array([[-0.100,  0.063,  0.007, -0.074, -0.065, -0.114, -0.031, -0.065,
        -0.101, -0.027, -0.045, -0.044,  0.137,  0.132, -0.049, -0.069],
       [-0.094,  0.015,  0.003, -0.080, -0.117, -0.207, -0.072, -0.080,
        -0.042, -0.052, -0.030, -0.190, -0.043,  0.169,  0.103,  0.002],
       [-0.094,  0.142,  0.003,  0.019, -0.067, -0.207, -0.089, -0.113,
         0.052, -0.121, -0.030,  0.004,  0.263,  0.264, -0.095, -0.062],
       [-0.094,  0.142,  0.003,  0.019, -0.067, -0.212, -0.089, -0.113,
         0.052, -0.121, -0.030,  0.004,  0.263,  0.264, -0.093, -0.062],
       [-0.105,  0.006, -0.001, -0.077, -0.122, -0.138, -0.043, -0.057,
        -0.091, -0.060, -0.030, -0.189, -0.043,  0.136,  0.106, -0.002],
       [-0.073,  0.142,  0.003,  0.042, -0.067, -0.271, -0.089, -0.120,
         0.065, -0.122, -0.030,  0.004,  0.263,  0.270, -0.049, -0.062],
       [-0.072,  0.143,  0.003,  0.043, -0.067, -0.272, -0.089, -0.114,
         0.061, -0.121, -0.043,  0.004,  0.263,  0.271, -0.039, -0.062]]) gives 0.003

array([[-19.5,   3.5, -25.6,  15.9, -23.2,  -1.8,  19.2,  -6.9],
       [ 14.2, -25.9, -10.0,  18.2,   6.9,  17.3,   0.8,  19.6],
       [-15.1, -23.5, -13.1, -21.2,  18.7, -15.5,  14.8,  13.1],
       [ 19.6,  10.9,  13.5,  11.2,  14.5, -25.6, -22.0, -21.9],
       [ 15.9,  18.9, -25.5, -11.8,  12.9,  17.6,  18.9, -26.9]]) gives -25.5

array([[ -4.36, -11.65,  -8.55, -18.65,  -2.14, -10.75,   1.19,  -2.77,
        -22.02,   0.03,  -7.01,  -5.21, -18.43,  -8.62, -15.16],
       [  7.98, -16.80,  -2.26,  -5.22,   5.35, -16.75,   9.89, -13.13,
        -15.57, -13.85,  -6.11,  -6.68, -11.00, -12.18, -13.75],
       [  9.90, -15.14,  -9.77, -10.67,  -1.31, -14.60,  14.09, -15.51,
        -21.08,  -6.51,  -7.05,  -5.55, -15.71, -12.28, -15.46],
       [ -4.76, -11.47,  -5.72, -12.82,  -4.82, -11.10,  -2.71,  -4.59,
        -11.00,  -4.60,  -6.37,  -6.20, -10.22,  -7.34, -11.00],
       [  3.73, -17.30,   2.02, -16.72,  15.15, -16.51,   8.21,  -8.44,
        -21.06,  -7.23,  -5.87,  -6.29, -15.18, -11.44, -15.50],
       [ -8.80,   9.40, -21.36, -13.26, -22.28,  12.61,  -4.45,  -6.74,
        -18.44,  17.77, -17.54,   2.39, -19.11,  -6.02, -13.82],
       [-31.34,   3.92, -16.19, -12.00, -19.05,   4.33, -29.58,   3.04,
         -3.95,   3.08,  -8.01,  -5.07, -10.69,  -0.10,  -3.86],
       [ 10.23, -14.34, -12.80, -10.59,  -4.88, -13.43,  15.23, -16.80,
        -21.80,  -4.96,  -7.58,  -5.09, -17.10, -12.50, -15.96],
       [ 10.43, -14.84, -13.10, -16.16,  -1.52, -13.62,  19.75, -14.70,
        -24.44,  -3.11,  -7.71,  -4.75, -24.75, -12.57, -23.64],
       [ -3.94, -13.58,   6.74, -15.53,   8.22, -13.27,  -1.73,  -2.52,
        -13.09,  -6.78,  -4.87,  -7.45,  -8.74,  -8.04, -11.57]]) gives 6.74

array([[  7.24,   5.16,   6.66,  12.89,   3.52,   9.07, -29.13,   8.82,
         13.32,  19.43,   8.91],
       [ 19.54,  12.36,   7.00,  15.26,   7.50,   8.10, -29.13,  13.56,
         10.40,  12.78, -11.03],
       [ 15.71,   9.14,   3.38,  11.49,   6.75,   9.73, -29.13,  18.33,
         11.96,   8.17,  -0.26],
       [ 23.30,  -2.66,  -6.76,   9.42,   0.57,   4.77, -29.13,  25.18,
          5.05,  -1.42, -23.00],
       [ 20.29,   8.10,   8.00,  14.22,   5.06,   3.93, -29.13,  23.61,
         10.67,  16.23, -12.27],
       [ 23.95,   2.93,  -0.37,  12.76,   0.52,   1.76, -29.13,  30.65,
          4.07,   6.92, -20.26],
       [ 13.99,   4.12,   6.27,  16.45,   3.50,   7.54, -29.13,  11.63,
         15.56,  20.33,   4.58],
       [ 15.34,   7.38,   3.20,  15.74,   3.96,   7.96, -29.13,  17.89,
         12.14,  17.93,  -1.14],
       [ 17.71,   4.34,   6.72,  16.44,   5.72,   0.49, -29.13,  28.37,
          9.39,   9.49, -16.71],
       [ 19.21,   8.59,   3.98,  14.06,   9.96,   2.35, -29.13,  25.02,
          9.88,  12.40, -16.55],
       [ 23.32,   4.62,  -1.29,  16.02,   5.81,   2.88, -29.13,  27.79,
          5.65,   2.67, -21.29]]) gives -1.29

array([[ -1.802,  -0.113,  -1.005,  -0.452,  14.969,   7.038,   4.507,
          2.524,  -1.752,  -1.093],
       [  6.410,  16.275,  10.907,  13.809,   5.918,  -1.147,   7.453,
          9.107,  -3.547,   4.758],
       [  1.472,  11.063,   8.898,   9.751,  -1.245,  10.710,  13.322,
         10.091,   3.689,   4.425],
       [  3.671,  -2.665,   3.421,  -2.966,  15.040,   4.988,   1.912,
        -15.029,   9.876,   3.323],
       [  4.659,  10.937,  16.532,   7.642,  -1.921,   7.246,  12.291,
         -1.787,  13.327,  12.365]]) gives 16.532

array([[  49.43,  -71.01, -207.18,  220.55,   38.40,  120.78,   77.82,
         -12.83, -193.29,  152.14,   99.20],
       [  35.57,  183.18, -196.32,  117.15, -240.21,  240.63,  239.35,
         -91.14,  -29.02, -120.63, -179.18],
       [  84.35,  115.19,  -57.41, -144.27,  151.48, -215.76, -151.98,
          96.12, -116.89,   61.88,  -64.35],
       [-225.92,  134.12, -218.21, -118.79,  -51.21,  217.31,   67.78,
        -257.22,  126.98,    8.73,   28.47],
       [  75.68,  -85.72,  174.93,  188.21,  114.95, -137.72, -249.13,
          69.74,  121.70, -228.88,  149.55],
       [  41.03,   25.34, -115.92, -132.01,   87.01,  -79.91, -124.72,
        -174.58,  -55.55,  152.00,  117.67],
       [ -86.63, -273.43, -226.27,   32.08,  -40.61, -124.73, -175.37,
         161.12,  174.89,  210.62,  213.48],
       [  51.42,  269.10, -274.47,  -70.53,   38.90, -101.24,  -60.01,
          67.69,    8.86, -257.89,   73.28]]) gives -274.47

array([[-1.512,  1.423, -0.310,  2.270,  0.720, -0.499],
       [ 1.570, -0.048,  1.363, -0.282,  1.768, -0.123],
       [ 0.315,  1.029,  0.302,  0.688,  1.831, -0.650],
       [-1.031,  1.739, -0.262,  1.909,  1.280, -1.064],
       [-0.373,  0.382, -0.813,  0.549, -0.317,  1.163]]) gives -0.813
---
2.51	-4.61	-3.09	1.97	-0.14	-2.76
2.53	3.21	-0.41	1.79	-1.24	-2.57
2.11	-1.76	0.73	1.86	0.29	-0.86
-> 1.86

2.82	5.59	5.35	-2.97 -> 5.59

-2.65	1.28	2.82	-5.57	-1.41	0.12	-1.60
-4.45	3.62	-3.31	1.19	3.50	1.32	1.97
1.56	1.70	0.86	3.34	0.04	-0.16	-3.05
-> 0.04

-5.83	-0.69	0.97	3.85	-1.89	-1.82	4.31 -> -1.89

4.48	-2.87	-2.73	-3.81	1.80	-2.06
5.04	3.10	-1.36	-2.96	4.33	-1.62
-3.41	2.01	3.03	4.43	0.46	4.27
-> 4.43

1.04	-4.63	-3.82	-1.38 -> -4.63

-1.86	-4.39	3.89	-4.33	-4.94
-0.15	0.66	-0.16	0.19	0.19
-> -0.16

5.39	2.14	-4.07	-1.23	-2.13	5.16	-4.77 -> -2.13

-5.74	-2.80	0.03	0.14 -> -2.80

2.43	-0.87	1.22	4.27 -> -0.87
